One turn sends every row of this set to another row. A few are shown first. Where does it send the rows asked after them?
lifin: [  1 -15  20 -49  15 -33   3 -15 -35 -23  31   4 -12  26]
bekip: [ -9  15   3 -11  40  15  14  13 -19  -5 -33   2   1 -16]
Kob: [-10   4  -9 -11  26  40  -3  11 -19 -13 -17   8   3 -12]
peza: [ 22  39 -13  18  12 -16  10 -15  -9  15 -16   5  -5  -9]
leben: [  1   0  -5  -6  32  33  21   5 -16  -4 -24   1   7  -6]
Fosi: [  5  17 -10 -22 -24 -35  17 -14  30  23   3   4  -2  -6]
Rim: [ -3 -15  21 -60   1 -39   6  -8 -45 -28  18   4  -3   2]
gavo: [ 10 -10  25 -43  16  14   2  15 -55   7  -1  -5 -23 -31]
tilon: [ 14  19 -14  27  -6  -4  20  -7 -12  18  -5  -2 -23 -19]
sagap: [  5   8 -20 -25 -37 -28   8  -5  26  24   7  -4  -3   5]
kamor: [ 21  30 -11  25  -4 -10  10 -18   4  16  -8   6  -3  -6]
boton: [  1   1 -10 -27 -33 -27   1   1  20  35  -4 -11  15   2]
dusal: [ -6   1 -12 -10  27  30  16  -8 -22 -11 -28  22   7  -9]
Sunid: [  3  15   4 -28 -17 -22  -1  -2  35  31  11   6   4  10]
bif: [ 11  12 -16 -44 -49 -32   1   6 -33  -6  25  19  -1 -13]
kado: [  1 -10  33 -45  21  10  -9   7 -47   2  -3 -18  -3 -30]
dom: [ 23  31 -11  20  10 -11  13 -21  -6  20 -15   4 -13  -9]
Veres: [  2  -2  34 -42  20  19  -7  13 -47   6   3  -8  -9 -32]
Pekig: [ 11  16  -4 -18 -38 -28   5  -8  24  22   7  -7  12   9]
Zap: [ 11   0 -28 -54 -36 -33  10  -6 -22  -9  27  17  12  -9]
Nore: [  9   8 -25 -49 -37 -33   7   5 -31 -12  35  14   9  -8]
nilu: [-18  11  -7 -10  36  23   6  16 -15 -13 -15   9  12   3]
duk: [ 16   2 -26 -64 -31 -31  10  -9 -15  -4  28  17  11 -16]
zun: [ 22  22  -9  25   7 -12  19 -16  -8  26  -2   6 -18  -9]
papu: [ 14   7  -2 -14 -27 -23 -11  -6  25  36   7   5  -1   4]
rirus: [  9   3  21 -57   3 -31  -6 -23 -44 -24  15 -14 -23  16]
sebob: [ -2 -16  34 -37  25   5  -4   0 -49   1   2 -21   1 -32]
das: [ -3 -13  26 -58  -5 -23  -7 -12 -46 -28  16  -4 -14   9]
ner: [ -2   7  -5  -4  32  24  12   7 -20   0 -36  13  -5  -2]
Kigil: [ 15  -8  24 -62   1 -22   1 -11 -50 -26  17   0  -9  16]
Zib: [ 21  -2 -16 -62 -34 -35   1   0 -27  -8  29  15  11  -1]
padip: [ 13 -15   4 -50   3 -29  -8 -10 -47 -24  29  -1 -19  21]
vapan: [  6 -12  27 -36  31  24  -3   7 -45  -4  -2 -17  -8 -24]

sebob -> peza
padip -> Kob
Kigil -> leben
Now find these:
Nore -> Veres
das -> ner
lifin -> nilu
dusal -> boton
vapan -> kamor
bekip -> Fosi
gavo -> tilon
Zap -> kado

One turn sends every row of this set to another row. A few are shown first. Where does it send the rows asked after them?
depi: [ -9  16  43 -15  19 -65  28 -36   0 -27  -1   5  13 -20 -13 -42  41   7
 -43 -11 -30 -16  11 -26  37  16  50  23  21 -65   2 -14   4  -2   5  20
 -15 -21   7 -37 -37  11 -13 -22  49   7  34  53  23  -4  -3 -62 -17  43]
beza: [-12 -34  34  -7  26  -3  46 -27 -29  39  18  -1  -3 -15  -5 -30  75  -2
 -60  -9 -49   6  12  13  61   2  -1  23  45 -41  -5 -20  13   6  -1  47
 -14  12  -6  11 -39  -2  19 -45 100 -11  45  50   1 -38  -5 -45 -26  15]
rig: [-28 -37  24 -25   6   4  42   3  -7  16 -19  37 -11  -3  13 -23   7 -36
 -60 -18 -32  27  10  21  -4  32 -13  52  11 -26 -22   3  33  10  16   8
 -21 -20  17  41 -52 -35 -16 -20  27   7  37  36 -13  12 -10 -53 -19  68]
pelef: [-23 -14 -14  19  45  22  41  -8 -24 -14 -50  28 -21   3 -32 -25  42 -35
 -49  10 -24  -5  16   0  33  44  11 -11  42  -9  32  30   7  -9 -12 -17
  23  31  26   5 -63 -30  -3 -64  55  31   7  24  18 -15   5 -73  14  58]
zugup: [-13  19  30 -23  24 -22  52 -29  -1 -15   9  14  -3 -16  -6 -33  42  37
 -58  12 -24   6  -3 -12  50   1  63  34  27 -45 -26 -21  30  11  -3  47
 -27 -21   1 -17 -27 -36 -25  -3  34  21  34  44  36 -13   5 -60   2  45]
gukuf: [-14 -40   1  28  28  -3  10  26  21 -19 -21  12   6   3 -18 -66  29  -2
 -38   3  12  28   3  28  24   5  40   8  68  -4  -5   3 -22   3 -35  22
  -6 -18  15  18 -34  36  20 -16  42 -16  11  32  -7 -12 -15 -12 -31  60]
Sagob: [-16 -14 -33  10  20   3  51  -8 -23 -25 -28  31 -35 -18 -16 -17  33 -46
 -20   6 -12  16  -4  -8  32  35  41  -2  42  -8  32  26  17 -10 -42  -8
   0  26  45  12 -55  -4  25 -39  47  32 -13  33  46   4  -2 -60   3  50]
fem: [-14 -13   2   5  52  20  41  -2 -24 -16 -41  31 -18  -4 -27 -32  46 -33
 -30   0 -39   8  16  -1  32  37  18  -7  39 -20  33  22  13  -2 -31 -22
  38  31  44   3 -48 -25  -8 -72  74  38  19  17  33  -9   9 -57   4  54]
Fet: [ -4   9  42  -6  23 -24  38 -50  28 -14  25 -17  -5 -14  -3 -31  40  27
 -40  -4 -14   3   9 -15  39  47  49  47  13 -29 -23 -11  30  -1 -11  15
 -21 -22   5 -19 -18   8   0 -12  37   4  69  36  32 -12  -7 -69 -10  42]
rofu: [-30  -9  29   3  23  -8  48 -43 -58  43   6  15 -20   6 -17 -42  55 -24
 -38   6 -49  13  27  -8  42  30 -13  15  32 -32 -24 -35  11 -19  -9  20
 -22  28  -5  -8 -36  -2   7 -53  67  10  46  41 -19 -30 -21 -55 -26  26]
Zogaf: [-39 -18 -13   1  17   3  61  -9 -20 -15 -44  33 -15  -4   1 -15  45 -62
 -39  -2 -11   5   4  -6  22  39  31 -17  35 -19  31  37  29  -9 -33 -15
   0  30  24   7 -58 -19   7 -43  42  27  -1  25  37  -8   1 -74  21  52]
Det: [-44 -24  31  27  37  -3  35 -50 -22  30  -4  -5 -15   2  -4 -38  80  -1
 -23  14 -46   6  24  19  65  14   4  26  53 -10   3 -25  19 -26 -17  18
   3  21  -8  -4 -16   7  18 -35  89  -6  41  39   7 -30 -21 -59 -20  21]
lep: [-16 -17  47  -5  10  19  20 -20  36   4 -10  14 -29  -4  15 -35  20 -18
 -48 -14  -5  19  10  27  -9  49  12  52   9 -10 -25  -3  32  14  -1  17
 -20 -33  10  34 -21  -9 -19 -10  51 -22  42  29 -13 -15 -14 -30 -12  65]
rozu: [ -7   2  35  -1   0 -30  31 -26   4 -24  18 -12  42  -2 -15 -26  31   6
 -47  14   5  -5  25 -14  42   3  65  25  48 -37   0 -17  28   7  -9  40
  -1 -13   5 -24 -30   9   0  -7  49   8  52  41  50   5  -5 -75 -12  45]
felu: [ -1   1  22 -22  28 -52  56 -17 -16 -19  16  16  26 -19 -23 -31  22  11
 -57  -7 -28  10  14 -24  51  21  36  29  17 -57 -15  -5  28   2  -7  10
 -21 -13   7 -29 -39 -13   4 -26  18  27  61  44  34  15  -3 -73  -5  50]
Fik: [-11 -17  -8  -3  18  13  24  12  10  -1   5   6 -23   0 -19 -48  33  21
 -55  17   1  28 -13   6  23  11  50  19  55 -18 -46 -12 -28   0  -8  55
 -34 -25  23  12 -55  -4 -12 -14  17  14  -2  37  -5 -32   3 -12 -25  43]
lur: [-37  -3   7   1  37  12  41 -35 -30  34  10  10 -28   5   2 -49  61  11
 -52  23 -37  17  13   5  41  25  19  33  35 -40 -40 -44   2 -16  10  41
 -28   9   3 -16 -35  -8 -15 -37  71  21  16  37  -1 -56 -10 -51   4  10]
Ponef: [ -7 -48  -2  27   8  17  -6  10   9   6   5 -11  -1  20 -25 -43  29  -2
 -46  31  15   9  22  12  11  17  40  20  71   8 -13 -15 -21  -6 -15  41
  -5 -16  12  21 -51  28  14 -27  35   4  26  32  -4  -7 -10 -28 -40  39]
lev: [-49 -15  17  17  22 -11  29 -35 -32  46  14 -13 -31   2 -13 -54  85  -5
 -54  10 -41  10  21  34  58  13  10  32  24 -21  -3 -39  14   6 -15  31
   8   9  13   3  -9   6   5 -50  91   9  38  19  -6 -32  -7 -54 -14  26]
foti: [-53 -33  19  -5  -4  -4  36   4  15  23 -12   4 -21  -4  22 -34  45 -22
 -75 -19 -21  29   3  53  12  11   9  59   8 -21  -3   0  40  34  -3  20
  -1 -30  35  51 -21 -20 -12 -13  46   2  26  12   0   2   7 -56 -12  56]
tud: [-24 -32 -18  16  10 -18  12  28   4   6  13  -9 -12  -2 -27 -67  46  -3
 -60   4  11  26  -4  34  33   5  48  16  41 -11 -12 -13 -21  22 -36  37
  -8 -21  33  16 -28  36  17 -28  42   2  12  18  -8 -16  -3 -12 -30  56]
fusu: [-22  11  18   1  16 -51  43 -10  -1 -14  21 -15  18 -18 -15 -42  47  26
 -74 -11 -18   8   5  17  64  -1  51  42  17 -44   1 -11  30  29 -13  20
   2 -19  31 -15 -15   7  -3 -12  46  19  45  22  44  -2  10 -79  -6  59]
Gup: [ -4  11 -11  19  35  12  49 -19 -29 -37 -44  36 -28  -9 -30 -23  26 -26
 -36   4 -28   4   7  -5  36  32  28   4  36 -13  38  21  21   6 -19 -15
  26  28  48   8 -49 -24   0 -43  61  27  -2  30  32   6   6 -78   5  67]
zod: [-27 -14  28   9  38 -30  20 -40 -27  34  -2   4 -39  -6   2 -28  69   3
 -49   7 -64 -21  32  -1  27  33  -6  43  28 -34  -8 -27  14 -26  10   8
 -26  -2  -8 -11 -37  10  -5 -48  62  23  32  50  -2 -31  -5 -60 -18   9]
Rasem: [-33 -32  29  26  23  13  27 -38 -20  40   9 -12  -8  15   2 -20  62 -17
 -54  23 -31   2  54  18  30  23  -6  37  49 -24 -10 -34  34 -16   0  29
  -5  10  -7   1 -28   7   7 -48  73  20  45  35  15 -34  -7 -68  -2  -3]
Vib: [-22   0  31  12  39 -42  53 -25  13 -30   0  -3  41 -19  -1 -33  42  19
 -48 -13 -21  11  18   5  65   3  39  36  40 -51   3  -1  33   2 -12   3
   1 -11  15 -27 -21  13   7  -9  49   7  46  36  57  -7   1 -85   3  41]
fove: [  1 -18  17 -17  22 -36  58  -8  -7  -2  15   6  36 -14  16 -50  47  37
 -76 -15 -36   3   2 -11  52   2  49  45  40 -57   3 -12  17  19   3  26
 -15  -2   4   1 -47  14  19 -11  59   1  53  39  24  -8   2 -94 -21  31]
Nufi: [  6 -29  -1   4  21 -11  23  24  -9  -5  -4  21  -2   3 -37 -61  16 -11
 -52   2  -1  31  10  -5  14  20  27  -4  50 -24 -29  -6 -30   2 -29  27
 -26 -12  15   9 -55  18  16 -41   8   7  23  38 -29  -6  -7  -6 -40  52]
saka: [-21 -34 -22  -2  31   9  45  15 -22  -7 -23  31 -26 -15 -13 -19  45 -48
 -19   0 -24  17  -1  -4  23  35  35  -9  46  -4  26  33  20 -16 -54 -18
   6  27  40  13 -55  -3  15 -56  52  44   7  25  53  -8   2 -44  -4  53]
gobob: [-17   7  40  18  35  -1  34 -51  -4  23  17  -6 -28  -1   4 -43  55  -3
 -41   2 -21   5  31   7  27  47   9  33  20 -26 -34 -32  27  -8 -21  18
 -28   4  -8 -15  -8  27   5 -38  75  -5  50  37   2 -54 -18 -47  -5  21]
sud: [-25 -16 -18   8  18  10  60 -17 -22 -22 -44  35 -40 -11  -5 -20  38 -56
 -26   2 -19  22   6  -3  23  32  28  -6  36 -18  36  22  28  -1 -42  -8
   6  26  43  21 -46 -15  20 -45  47  27 -13  26  32   2   5 -63  13  36]
kifot: [-25 -29  36 -13  12 -22  20   6  23  -3 -28  27 -19 -17  22 -22  24 -32
 -65 -28 -25   7  18  25 -22  21  -2  44  11 -50  -9   9  24  11  14  10
 -28 -46  16  27 -44  -8 -23 -25  32   4   9  44  -4  -6   5 -29 -11  44]
kibal: [ -7   2  -5   7  41   9  41   6 -32 -23 -34  33 -13  -4 -28 -32  34 -16
 -31   4 -37  -6   5  -9  31  32  36   0  45  -3  33  24  15  -4 -32 -25
  30  30  44   5 -53 -13 -10 -48  65  40  20  22  44  -2   3 -75 -13  79]
dibi: [-29 -31  42   2   0  16  25   3  24  -3 -21  13  16   7  18 -17  15 -37
 -72  -7   3  16  36  36 -16  11   6  44  33 -33  -5  -2  50  25  11  28
  -1 -34  15  37 -33 -18 -19 -12  49  -2  30  29  15   1   2 -54   1  47]
vapi: [ 15 -48   0   3  24  -7  26  41  -7   9   4  18   4  -7  -7 -56  36  19
 -77  -5 -13  11   0  19  22  -6  28  20  62 -19  -8  -4 -11  23 -20  40
 -29 -14   2  37 -51  26  26 -24  55 -11  24  46 -14 -23  -1 -20 -39  46]
kalut: [  7 -17  11  21  29   9   9   1  37  -7   5  -7 -22   5 -10 -53  22  16
 -54  -1  12  22  11  10   0  47  31  33  37  -5 -39  -7 -11   4 -22  16
 -28 -31  17  15 -33  37   5 -24  19  -4  34  27 -14 -29  -6 -21 -27  45]
Nus: [-21 -55  27 -26   5  11  42   0  18  14 -11  14   9  -9  25 -38  36 -12
 -74 -28 -30  28  -5  25  15  11   8  50  33 -44  -3   6   7  28  24  35
  -3 -20  25  50 -60 -22  -1 -18  64 -18  34  32 -12  -3   4 -56 -28  40]
Mobo: [-38 -22  17 -23  15  21  38   2   8  12 -23  41 -27   0  30 -43  27  -6
 -66   5 -20  25   3  29  -7  16  24  49  17 -33 -31 -18  31  16  10  38
 -32 -30   4  33 -33 -41 -30  -8  46   5   9  31  -7 -19  -3 -37  11  46]
Gade: [ -7  -6 -24  24  49  20  41 -16 -30 -26 -40  34 -37  -8 -37 -29  34 -28
 -34  14 -31   6  15   0  40  39  20   2  38 -15  35  17   8   0 -22 -14
  26  27  44   7 -48 -19  11 -60  67  34  -3  26  26  -1   3 -64  14  47]
Gab: [-44 -51  29   9  21  16  33   0  33   6 -34  12  -8  -6  25 -19  32 -20
 -54 -19 -22  32  11  53  10  17 -11  58  38 -11  -3  19  33   5   6   5
   0 -28  26  52 -36 -20  -8  -9  39  -8  23  26   6   1  -1 -54 -13  53]
Gabaf: [-28 -28 -27   6  22   2  49  -6 -21 -13 -31  24 -22  -7 -20 -15  50 -49
 -30  10  -8   3  -2 -12  34  39  39 -23  48  -1  30  37  11 -20 -37  -8
  -3  32  21   4 -65 -13  19 -49  37  31   2  31  38  -6  -4 -61   8  51]
fufaz: [-15  -1 -10  12  37   7  41  -2 -22 -33 -47  35  -9  -1 -33 -27  33 -29
 -47   9 -13 -12   6 -10  35  35  35 -14  40  -6  36  33  11  -1 -17 -15
  20  28  24  -1 -62 -30  -4 -47  53  25  10  29  29  -1   1 -77  13  81]
velet: [-12 -36   2   1   9 -25  -5   9   8   4 -11  11 -33  -1 -11 -56  36  -3
 -36   6 -15  -2  -3  -4  -5  26  39  20  47 -11  -9  -8 -37 -14  -7  25
 -28 -26  11  16 -58  32   0 -26  24   2   4  45 -27  -6 -11 -17 -56  48]
totut: [-29 -19  -2  -9  16   8  58   3 -17 -15 -42  33 -17  -5   5 -28  44 -56
 -19  -9 -26  20  -1  -9  12  31  41 -12  40 -17  33  29  26  -5 -49 -18
  14  30  45  19 -51 -12   2 -44  49  33   7  16  43  -3   7 -65  -6  55]

Zogaf -> pelef
zod -> velet
lev -> tud
Now find these:
dibi -> Rasem
Gade -> Sagob
Mobo -> lur
Gab -> Det
Nus -> beza
saka -> kibal
gobob -> kalut
rig -> rofu

One turn sends every row of this set to another row. A few are shown first. Where does it send the rows asked after them?
rerop: [-10  -2   8 -18 -46  26  31  28  23  -8   5  19   5  33  20 -35 -15   7
 -34 -24  18  55  -4 -30  21]
Foni: [ 14  17   9 -22  12   1   3  15  36 -41  30  -9 -14 -14 -32   1 -15 -31
 -12  -9 -10  -2 -25   5  -4]
sinid: [ 46   1 -16   9 -27   9  35   9  20 -24  21  23   8  39  -9  -9  20  -4
 -11 -38  51  26 -38  -4 -31]
Sego: [ 27  40   7 -24 -39   3 -11  22  46 -20 -16  55 -12   9  -8 -22   4 -27
  -1 -40 -11  45 -22 -24   7]
pav: [ 17  -9  -2 -20  -6  23   4  10  18 -43  -6  23 -12   0 -49 -30   6  17
 -16  -3  16  27 -12  24 -43]
rimiv: [ 16  19  24 -21 -17  25  23   7   1 -12   1   6   8  46 -45 -26   9   5
  12   4  41  -2 -12  18  33]
lomu: [  7 -17 -16  -1  -2   8   9  11  13 -52   9   4  13  46  -9 -54  35 -24
  25 -33 -15   2   3 -11  13]
Lorev: [ 34  -5  11 -21 -25  -3  29   9  50 -41  38  15  34  30   6 -38   9   7
 -51 -12 -14  16  -6   5  19]
zani: [  8   0   2  14  -1  18  -9  38  14 -40  22  24   7  -9 -12  23  25   3
  -7  -7  -5   0 -19  25 -27]
dubaz: [ 24  27 -40  -6 -44  15 -11   1 -15 -45  21  30  -4  20 -24 -61  15 -11
   2 -18 -23  17 -39  -3  36]
loz: [ 12 -12  26 -38 -67  14   4  16  33 -11  16  15 -19  25   5 -23  -2 -35
 -22 -36  18  47 -20 -20  12]
per: [ -4 -10  41 -36 -12  -9  16   4  -7 -41 -39  33  17   0 -17  -4  -1 -20
 -30 -16  -2   8 -26   6   2]
Fezen: [ 26  26 -15 -22  -5  18  32  40  20 -20  36  54  45  21   2 -22  15 -34
 -40 -46 -20  28  -3  -1   9]
vose: [ -2  -3 -22  -9 -53   8  46  24  13 -34  16  26   5 -13  -6   9   6  36
  -3 -28   4  19 -14   1  57]
konem: [ 26  -2  21  -1 -22  34  -1   1  18 -24  -4   2  26  25  -5 -34  42 -19
 -12 -42  38 -17 -53 -18   4]
lipiv: [ 12   5 -20 -27 -15  33   5  64   0 -67 -11  14  -7   0 -23  22  -4 -26
   3  -6  15  26 -22  -6  21]
Geko: [-19  11  34 -23 -41  10  21  19  30 -36  16  13  18  -7   7 -11  28 -18
  19 -58  27  24 -18 -38   1]
Mogan: [ 15   7 -24 -38 -50 -19  35  36 -10 -41  -2   3 -13 -21   4 -28 -14  -6
   5 -14  -5  -5  -8  12  22]
Gik: [ -7   9 -35  22  11  15  17   7  -7 -27  32  19   5  29 -18 -25  -1 -16
   3 -48 -15  14 -27 -29  39]
kis: [  3  -6   4  -9 -13  -9  30   5 -41 -20  12  21  24  32  -9 -17  42 -11
  -7  -5  28  -3   6   6   8]
potu: [ 21 -11  15  -7  -9  44  30   0  11  13 -13  35  23   2 -21 -17  35 -12
  -2 -35  45 -11 -32  -9  23]
Tebe: [-19  -1 -25  -9 -14  24 -14  20  10 -51 -33  43  -5   8 -29 -46  20 -15
 -23 -25  -4  31 -44  -4  37]
Pog: [ 18  23 -17 -16 -27  32  15  49 -17 -53 -35   8  17 -30   1   7  -2   3
 -15 -19  -7  10 -15 -21  16]
rubor: [ 12  30  22 -30 -19  -3  22   9  -2 -28   9  48  11 -12 -56 -21  14  16
 -22 -10  26  12  -9  15 -26]
divis: [ 60  14 -16 -25 -29  49  24  23 -17 -36  33   8  39  -2 -24 -37  31 -10
 -40 -31 -10  27   4  -9   3]
Samef: [ 24   6 -25 -22  -5  19  28  22  43 -25  35  47  22   4 -15 -42 -11 -28
   2 -59 -37   6  -9  -4  -6]
vogof: [ 36  34 -56  -8 -19   1  22  18  33 -26 -14  22  10  23 -16  -9  41   8
  -7 -22 -13  28   2  12  18]
vigi: [ 22 -12 -10 -21   0   9 -42  21  19   5  -9  17   5   1 -23 -35  22 -17
 -27 -37  15  25 -16  10 -20]
loda: [ 16 -11   6 -17 -50  71  45  20 -16 -15  10  47  25  22  -4 -29   6 -28
 -11 -18  25  20 -32  14  23]
mimem: [ 13  47  38  -4 -10  16  33  12  20 -10  39   3  23  -4   5 -27 -12   7
 -27 -13 -15  20   1  -5   2]
zovaz: [  7   1 -22 -29 -21  52 -10  13  -4 -47  40   5   4 -34 -41 -18   2  -3
   1  -6  25  11 -20 -16  32]
mapeb: [  9  15  11 -13 -19  22  -7  46  19  12  26  26  13  -5   1 -64  -3  -6
 -16 -30  27  11 -15 -14  49]
Sen: [ 34   6 -30   3 -41  13   2 -10 -23 -16   9  12  -2  -6  -3 -24  34  -9
 -11 -13 -30  17 -13  18  47]
pasak: [  0   5   4 -14 -53   5   2  46  41 -45  18  22   9  25  -4  -9  -3   9
  16 -43  36   5 -55  -2  23]
Tinu: [ 45  14 -15 -30 -44  37  55   9  -3 -29  -7  34  -5 -16 -16   3 -16   0
 -24 -17  12   0 -23 -29 -16]
zoga: [  2   0  24 -14 -48  38  31  23  -2 -47  14  28   2  24   3 -29   0 -34
  -5 -37 -57  12 -15  -5  -9]

rubor -> lipiv
kis -> Foni
Now find these:
Tinu -> Tebe
per -> zovaz
Geko -> rimiv
Pog -> dubaz

